Each path is a new rotation, seen through one point. The rows after it are directions, each followed by how far the rotation turns it, in deg/step (0 if it stays put).
Each turn is a multiple of 5 degrees from 10 to 175, or 0.
Each row of a path follows its step; steps can be skipped.
Path 1:
step 5: 27  -2  -8  -13  43  -23  2  13  -24  3  34  3  -8  -7  -20  10  6  -37  15  12  -7  -13  15  -15  -1  11  -5  -3  13  38  13  48  17  15  25  12  -7  -8  9  -24  13  -4  -17  12  24  -31  37
step 13: 21  -19  -27  -7  37  -24  15  6  -13  11  -12  19  -27  15  14  -9  5  -10  13  -12  -18  23  11  12  -5  17  -21  -31  15  4  54  26  16  -27  14  -11  -16  44  2  -12  -19  9  -24  14  -4  -1  -16
step 17: -11  22  -25  -49  30  -15  9  4  -11  6  -13  -9  39  13  11  -18  -14  -4  0  12  28  14  -15  35  -3  11  -36  -20  11  26  9  21  7  -12  -14  26  18  18  -30  -20  -6  -11  -11  26  8  27  -8
step 18: 9  21  -27  -23  41  -6  -5  -11  20  15  19  46  -32  -16  -26  5  -11  3  -14  -15  -12  -23  23  -1  -3  19  -18  -20  5  0  -2  16  4  12  18  38  -17  -16  23  6  -37  -36  -15  14  6  25  -5
step 27: 3  -9  17  -16  -10  29  24  17  -5  -4  23  11  -6  8  6  28  2  15  19  -38  1  0  -11  -11  14  -22  26  -2  50  8  32  14  7  31  -23  11  -7  -16  20  -13  -1  33  -3  15  -19  23  -50
step 28: -12  -5  8  -41  34  -4  -6  44  30  0  -13  -3  22  15  20  8  5  16  24  19  -8  -7  -16  -16  -24  -20  9  6  -9  28  -1  15  -13  15  -9  10  34  -11  -26  5  -56  27  21  3  8  -15  -7
step 29: 31  -11  -38  -18  30  -1  -11  -3  33  -15  -3  -6  -16  -17  -12  -21  12  -14  9  25  -24  -26  8  -4  30  -10  -47  7  8  8  -4  -27  30  18  5  10  -13  25  -20  3  -22  13  20  13  -42  1  -12
step 30: -12  -3  33  -25  9  4  10  -16  -19  15  17  -2  -10  5  30  -8  26  -33  -2  16  -12  -5  -5  16  16  -13  -16  -23  43  -3  7  16  45  -3  5  20  -23  -3  -26  -59  -8  -15  -16  3  4  15  -15
step 32: 11  -1  -30  -19  12  6  6  11  -16  -11  -8  10  -13  2  26  17  18  23  27  -12  -11  0  -33  -14  9  -21  -18  22  15  15  38  -19  26  25  -4  15  23  -7  29  22  -40  -9  -13  -11  -12  -47  10
step 33: -16  -16  -1  -9  14  -19  -7  18  18  -27  -8  -31  1  6  5  -4  1  -8  10  7  13  -20  5  -7  46  -17  -9  17  2  6  2  31  -3  25  21  54  7  -8  -40  -28  12  1  -20  33  -28  -39  -2
5  2  3  -1  -2  -14  3  -14  -3  -9  1  5  4  -1  -6  -4  4  -1  -4  -3  -2  5  13  10  10  3  8  -1  -3  1  -4  8  6  8  2  -1  3  -2  -5  -1  -9  -4  -3  -13  -1  5  -8
90
2  3  -4  -5  -1  1  -2  1  8  -5  -3  0  0  12  -7  1  -8  -9  0  0  6  -8  -7  2  2  -7  3  13  5  10  -13  9  -1  7  -4  -9  6  0  -1  3  6  11  -1  3  5  -3  -9
60
-5  4  -4  6  1  -3  -2  -2  -4  -4  -2  -4  10  -2  -1  5  0  4  6  1  2  0  -1  -14  -8  0  3  -10  -1  -6  -8  11  9  -10  1  1  17  -6  -10  -10  5  4  4  2  -3  1  -3
130
5  3  -7  0  8  -14  7  5  10  7  3  1  0  4  -1  -1  4  7  2  1  -2  -3  2  -9  -14  5  3  3  3  -3  -10  2  -8  2  9  0  -10  8  -5  7  5  -9  5  -9  -3  0  -4
135
7  5  6  3  4  8  0  -4  -4  -3  -1  -14  0  11  7  -5  6  2  2  0  -4  3  0  -2  3  -6  -1  2  -7  1  -6  8  11  -1  2  13  -11  -4  7  8  2  4  13  -1  3  -9  -3
10
2  -3  -3  8  2  6  1  -3  13  5  2  -3  13  -3  -3  3  1  -11  1  -4  5  -5  -4  -6  -7  -2  5  -4  -17  6  12  0  2  13  2  1  -2  -3  3  -5  -6  -3  -5  -4  -5  -8  -3
80
